Rotation paths and how fast each direction turns (deg/step):
Each turn is a multiple of 5 degrees from 10 to 175, or 0.
Each row of a path follows its step; steps can be skipped.
path 1
step 0: [ 13 -18  -2 -11 -20 -29  36  14  -1  18 -30 -12  14  -1  17  17   3 -40
  14  13 -13  -7 -20 -29  18 -45 -18]
step 1: [ 10  23  38  14 -29   9 -12  -4   5  10  16  50   1 -23  39 -30 -12  -9
   1  11  -1  19  19  -2  23 -19  19]
step 2: [-10 -50  34  12   5  15  -9   7  -2  33   1 -22  23  11   9  -8  31   4
 -28 -26  14 -19  11 -20  38   2 -17]
step 3: [-23  -8 -10   6 -26  -9  15  -1   9 -22 -27   7   2 -10  -1 -17  51 -26
  47  -5 -21  29   2  -9  27   0  24]
step 4: [-38 -25  22  -2   8   0 -16  -1 -22  24  11  38 -17 -27  -4   2 -22  29
 -12  -5 -50   2 -13  -7  23  -2  15]
step 5: [-16 -31   4 -30  -8  17 -27  32  15  -5  32  -8 -22  -6   2  24  33 -13
  17 -15  10   6  31  21  10  30 -25]
step 6: [-24  28  -6  -3 -26 -24 -15  19   1   4 -18  13  18  -3 -61  11  24  26
  24   5 -19 -11  -8 -30   3   5 -12]
step 7: [-16  25 -15  -9  19  26  -9  22   5  46  19  31 -14   1   6  13 -15 -21
   7 -10 -10  17 -49  16  -5  31   5]
step 8: [ 32  -7  26  25   3 -27 -15  42  14  -8   4   6 -45  24  -6  11  19  13
   2 -18  -4 -13  -4   3 -25   4 -45]
step 9: [ -4  25 -25  27   9  -6 -35   6  -1   3  -5   4  13  -9 -25  35   0 -36
  16   8  31  24 -19 -25   4 -43 -11]
step 10: [ 28  36  17 -15  -1   4  14   5  -1  54  -3   4 -36 -22   4 -22  13 -15
  -8 -18  -5 -27 -23  19  -7 -38   9]
Speeds:
[ -8  -1 -11 -17  -8  -2   3   2  18  -8   4   3   2  -1  -8   3 -10  15
  -3  -8  -2   6  -7   8   5   5 -10] -> 40
[ -1 -10   9 -13  11   1  -3  -3   7   6 -10   5 -13   2  12   2   8   6
  -8  -7  16  -8   2   1  -8  10  -2] -> 125
[  8  -6  14   7  -3   7  -8  -6   7   0  13   8  -6  17   6   8 -15   2
   3  -2 -11   2  12   6  -1   1  -3] -> 110
[ 14  12   2   7   1 -12   1   3  13   3  -5   3  11   0   8   5  -3 -10
 -12  -9   6   2  -7   6  -7 -15  -6] -> 35
[ -8  -2  -2   8  10   4  -3   7  17  -1 -12  -7   4   0   4  -3   3   4
   9  21  -6  -8   4  11   1  -6 -10] -> 125
path 2
step 0: [ 34 -25 -11   4   8 -22  -9 -22  -7  -7 -28 -14 -12  24 -17  21   7  -3
  14 -16  16   8  -6 -21 -19  36 -24]
step 1: [ -8  -4  12  -5  -5  22 -22   6  14  14  31 -17  -7  17 -11  37  -8  -2
  28   3  -4  49 -26   7   9 -13   8]
step 2: [-28   5 -35   1  -6 -17  39 -18 -11   2  12  -2  -4 -13  26 -16   6  12
   9  -1 -10  19 -24   5  28  19  30]
step 3: [ 44 -27  -6  -6   7  10   6 -24  -7  -2  -1  11  32  13  23   0 -14  -4
  -6  -7  -2  -9  -8 -48 -14  19  14]
step 4: [ 28 -14  30  -1  -3  -9 -35 -13  13  23  25  -5 -40 -23 -18  -1   9  -5
  -1  -9   7  31 -19  -8 -17   8   0]
step 5: [-22 -10 -30  37  15 -17  20 -11 -10   2   1 -30 -19  20  -8  23  23   0
  23  -6   5  33  -3  -6  22   7 -10]
step 6: [ -2 -15 -13 -27  -5  31  -5   5  -2  -9  -3  -1  21   6  33   2 -22  -1
  32   8  -2  14 -33 -27  30  -7  20]
step 7: [ 18  -1   3  16   8  -7   7 -11  17   7  38  29 -11 -25  14 -34  -2   7
 -24  10  -6  13 -21 -13  -2  31  27]
step 8: [ 22 -28  -4  32  -4  -9   0 -37  -5  10  -8 -20 -11   1   3  15  35  -5
  -5  -6  13  -2  22 -44 -10  -7  -7]
step 9: [ -2 -20   7 -12   6   5 -21  30   2  -5  -4 -14 -29   8   1   4 -10 -17
  41  -1  16  39 -29 -19   5  -6 -24]
step 10: [-31   1  -5  30  26  18  11  -3   5   4  26  16   6  -4   7  -9  13   5
  10  18  -8  28 -11   6  49  10  30]
Speeds:
[ -3   5  -9  -2   9  -4 -14   1   1   4  -2  -1   4  -6 -16  -1  11 -14
   5  -8 -19   2  -2  -9  -4  -1 -12] -> 85
[ 14   7  -2  17  -9   1 -11  -5  10  -2  -1   2  -8  -9  -6  17  -6   6
  -1   7  -1 -11   0  -2  -2  10  -3] -> 95
[ 11  -9   7 -14   6  11  -4   5  12  -2  13  17  -6   8  -8  -1   4  -4
  10   5  -2  -3  -2  11   3   4   0] -> 125
[ -6  -4  -5  -4  -9   4   8  -7 -12 -13   5  -4  -3  10 -15   1   7  -5
  -3   0   8 -19  -7 -12   5   4  -1] -> 130
[  3   5  18   6  12  -8   3  -2  -3  -7  -7  -1 -11   4 -13   1  -3   9
  15 -11   0  -1   2  -6  -5 -10  11] -> 85
path 3
step 0: [ -9  -2 -20 -32   2 -13 -33  12 -21  21 -18  -6 -21 -32   1 -35  10  10
 -18  12   6  -1  33  -9 -14 -56  27]
step 1: [-40  -6  10  12 -13 -26  35   6 -13 -11 -24  15   6  10 -23 -18  18  37
   1 -13  42  33  15  13 -40 -15 -17]
step 2: [-36  29 -32  -5  18 -31  10 -39   0   7   1 -21  -8 -28  31  23  13  19
  -8 -14  33  -6  18 -13  -8  -9  38]
step 3: [  9 -12  -2   3  29 -47  19  -5 -12 -20 -32  25  42 -12 -27 -10 -22   8
   0   2  47   5   4  -2  12  33  20]
step 4: [ 19  38   6   5  30   3  19 -43 -17 -40   2   8 -16  32  24  27  -1  -4
  -9  -4  22 -18  24  24  28 -11  16]
step 5: [ 32 -18 -14  -4  46  -5 -19  17 -25   0 -24  58 -19 -12  -3  -3 -20  11
 -11  11  -5  12  -7 -15  34 -21  26]
step 6: [ 27  23  -6  -7   5  16   6  29  -8 -23 -12  29 -37  46   4  17   0  35
  -7   2  11  16  20  33 -33   1 -24]
step 7: [ 23  14 -27  21  26   1  15  23   2  45   6  -5 -35 -36  16  11   8  34
 -15  14  -5  19 -23   6 -19 -27  37]
step 8: [ 23  -7 -12 -12  33 -37  29  35  24 -11 -17 -15  22  12 -12 -13  19  21
 -14  22  -3   8  12   8 -56  22 -15]
step 9: [ 10  35  22  -7  32 -12  36 -18  -4  11  -5 -65  -6 -16   0 -10   1   8
 -12  12  10 -23  -6  27  -1 -41  13]
step 10: [-17 -27   9 -33  55 -40  35  11  -5 -24 -11  12  26  -9 -15 -14   4  -3
  -8  -9 -26  12   4 -24  14 -35 -10]
Speeds:
[-17   0  -6  -1  -8   8  -4  13  -3  -3  10  13 -12   4  -9  -1  -8   8
 -14   0  -2  -4   4  -2   1 -13  -4] -> 65
[  9   2   7  -2  13  -1  -4 -13  -5   3   9   1   1  17 -18  -9  -7 -10
   3  -2  -8  -4   7  -6   4 -10   3] -> 65
[ 23  -5  -5   5   6   8  -1  10  -5  10  10   4  -6   2   4  -1  10   4
  -2  -5  10 -12  -2  -4   2   3 -15] -> 40
[  6  20  -5 -11  -4   3  -4  -6  15 -13   6  -2  -6  -1  13  -3   1  -4
  -2 -10  -2  -7  13  -1  -8  -2  -3] -> 160
[  2   1  20  -4   2  -4   7   2  -1  -1  10  19  -4 -19  -1 -13   0   2
   3   3  -4  -1   0  -8  -6  10   5] -> 155
[ -8   8   1   6   1  -2   1  11   7  12  -6 -10   2   1  -7 -17  21  10
   5   0  -9  -6   9   3  -3  -3   3] -> 45
path 4
step 0: [ -2 -19 -30  20  40  11 -13  23  13 -13 -17 -45  18   2   9   0  17 -21
  13   2 -11 -21  11  35 -28 -32   5]
step 1: [-10 -20  17  46   3  11 -14   4   2 -14  20 -17 -19 -10  -6 -26  -2  26
  20 -21  49  -9 -18  12 -43   5 -10]
step 2: [-16 -16 -13  -3   3  -9  25 -34 -32 -22 -11   6   6  -6 -19 -44   0  22
   4 -33 -16 -11  25  19  -8   5 -46]
step 3: [  4 -18   0   6  10  -3  -8   8 -24 -13  18 -24  32  -7   0  15  19 -45
 -28 -36  -9  -1 -22  51   7  -2 -25]
step 4: [-13   9  21  25  48 -31  21  18  15  -3 -13   3  -6   8   0  -8  10   4
 -12 -26  56 -12  -8  34  12   3  10]
step 5: [  8   3   2  26  24 -21   7  -6  12 -20  -8 -26   1 -13  -2 -29  42  11
 -21   6 -17 -51  30 -16 -27  16 -22]
step 6: [ 27 -12   6  23   0  13 -12  10   5   0  -1  13  25  -5  12 -25   7 -16
  -1  -7   3  -9 -28  11 -34 -48 -59]
step 7: [  1  -2  -6  -6  46  29  -3 -21 -31  27  -3  -7  -9  17 -18 -19 -13  26
 -27 -24  30 -15  -2  40 -18 -17  -2]
step 8: [ -2 -16  -1  46  29 -34   4  -9 -28  -9   6 -55 -26   2  -4 -11   1 -16
   0  -6 -22  11  32  24  -6 -10  -8]
step 9: [-13 -22   6  68   4   6  19   3  14 -17  21  28  -9   5 -10   3  21  -1
  -7 -11  -4  -3 -31  30  -9  17 -35]
step 10: [-17 -11 -14 -16  22  -4  14 -21  -4   3 -44  14  13  -4  17 -17  20  -5
   0   4  18 -40   6  51 -23  23 -23]
Speeds:
[ -4  11  -1   6   3  -4  -1  15   3  -1  -6  12   0  -1 -19  -1 -18  17
  -2   1   0   0 -10   4   5   1  -7] -> 140
[ -6  16   7  -3  -3  -4  -9 -11   1   1  -1 -11  -4   0   3   8  -8   5
   1   7  25  -3   8   9  -5   4  -3] -> 115
[ -9  -5   3  -1  19  -8  -3   9  -4   9   0 -15  -6  -7   0   1  -3   1
   4  -2   3  -1  -9  -3   0  -4  24] -> 100
[ 11  -4  -7 -11   2   2  -5  15  11  -5  -9   1  -2   0   7   3   2  10
   0   1   5  -5   3  -9 -25  -7  -2] -> 65
[ 17   9  -4  13  -9  -1  -3   7  -5  -4   3 -10  -5  -8  14  10  -2  -3
   9  -5  -1   1 -18   2   5  -4  -6] -> 135
[  2   2  -7   2  -4   5   2   2 -12   7 -22  -4  -9 -10   8  -6   1  10
  -6  -8  -2  -5  14  -3  10   9   1] -> 130
